Here are some points:
[-0.26 -0.15 -1.00 -1.12 -1.62  1.11  0.62  0.90]
[ 1.78  0.19 -1.42 -0.01 -1.66 -1.50 -0.75 -0.38]
[ 0.68  0.05  0.10  0.20 -0.78 -0.68  0.44 -0.91]
[ 0.12  2.18 -1.10 -0.38  0.62 -0.26 -1.53 -0.55]
[-1.78 -0.77 -0.53  0.43 -0.46  0.56  0.46 -0.20]
[-0.83 -0.70 -1.01 -0.14  1.34  3.34  0.11  0.41]
[-0.80 -0.72 -0.03 -0.62  0.72  1.61  0.57 -0.09]
[-1.21  2.95  0.31  0.29  0.76  1.34 -0.32  0.13]
[-0.23  0.15  0.47  0.88  2.04  0.61 -1.89  1.96]
[ 1.05 -1.30  1.65 -0.33  0.50 -0.52 -0.55 -1.04]
[-0.17  0.68 -0.48  0.01  2.30  0.70 -0.84  0.95]
[-0.88  0.18  0.35 -0.48  0.93 -0.79  1.48 -0.14]
[-0.25 -0.11 -0.55  0.58  1.02  0.21  0.09  1.07]
[-1.22  1.09  0.20  0.70 -1.27 -0.42 -0.75 -1.04]
[-1.19  0.96  0.18 -1.34 -0.66  1.99 -0.23  1.18]
[ 1.90 -1.59  1.20 -0.24  0.38 -1.66 -0.76  0.41]
[-0.60  0.44  0.42  0.09  1.44  1.87 -0.25  1.90]
[-1.98 -0.34  0.22 -0.38  2.21  2.36  1.19 -0.35]
[ 0.08 -0.46  0.50 -0.85  1.14 -0.90  1.76  1.51]
[ 2.00  0.59 -0.16  0.96 -0.40 -1.05  0.38 -0.84]
[-0.70 -0.56  0.68  1.42  1.87  3.48  0.64  0.02]
[-0.11 -0.68 -0.18 -1.29 -1.18 -1.98 -0.10 -0.61]
[ 1.08  0.19 -0.43  1.67 -1.72 -1.69  0.49 -0.46]
[ 0.06  1.52 -1.16  0.38 -0.30 -0.71 -1.22 -0.58]
[ 2.89 -2.38 -1.22 -0.72 -2.05 -0.86  0.76  0.74]
[-0.85  0.04 -0.46 -1.69 -1.55 -1.07  0.89  0.57]
Here are 17 more points, each followed by its number:
[-0.39  0.13 -0.75  0.02 -1.75 -0.64  0.76 -1.00] 0
[-0.09 -0.71 -0.38  0.21  2.51  2.30 -1.01  0.93] 1
[ 0.28  1.17 -0.32 -0.33  0.01 -0.35  0.12  0.72] 2
[-1.38  0.45  0.80 -0.64 -1.77  1.25  0.48 -0.89] 3
[-0.92 -0.66 -0.49  0.15 -0.77 -0.87  0.49  1.05] 4
[-0.70 -0.38 -0.51 -0.04  0.37 -0.03 -1.31  1.35] 5
[ 0.61  1.11  0.30  2.13  1.12 -0.46 -1.17  0.86] 6
[ 0.97 -0.94 -0.44  0.35 -0.81 -1.23  0.87  1.15] 7
[ 1.59 -2.66 -0.01  0.32 -0.32  0.33 -0.31 -1.09] 8
[ 3.21 -1.33  0.18 -0.31 -1.70 -0.15 -1.33 -1.78] 9
[ 0.27 -0.98  0.47 -1.32  1.71  1.21 -0.84  1.68] 10
[ 2.83 -0.71  0.24 -0.08 -1.46  0.13 -1.53 -1.20] 11
[-0.69 -0.41 -0.49 -1.55  0.36  1.28 -1.22  0.28] 12
[-1.21  1.26  1.40 -0.68  0.72  2.56 -1.13 -0.87] 13
[-0.57 -0.26 -0.80  0.22  1.99  0.36 -0.61  0.40] 14
[ 0.74  1.22  0.15 -0.99 -1.37 -1.66 -0.97 -0.99] 15
[-0.06  1.78 -0.40  0.28  0.34 -0.68 -1.37  0.11] 16
Which of these numbered points is nearest to each point below by angle, seen from the average point of the first points? Its number follows each.
[-1.72  1.21 -0.56 -0.59 -0.16  1.93  0.22  1.45] > 13
[ 0.67  0.13  2.25  1.09  0.98 -0.93  0.56 -0.31] > 6
[ 1.37  0.77  1.25  1.67  0.00 -0.07  1.40 -1.81] > 9
[ 0.72  0.31 -0.62  0.54 -0.28  0.56 -0.50 -0.82] > 11
[ 2.54 -0.35  0.32  1.42 -0.05 -0.80 -0.47  0.05] > 11
[-0.60 -0.10 -0.86 -0.80  0.39  2.18 -0.69  0.35] > 12
[-0.91  0.10  0.05  0.60  1.38  1.99  0.83  0.52] > 1
[-1.55  0.12  1.04  0.31 -0.62  1.44  0.79 -0.88] > 3
[-2.30 -0.16  0.93  0.35 -1.31  1.76 -0.25 -1.23] > 3
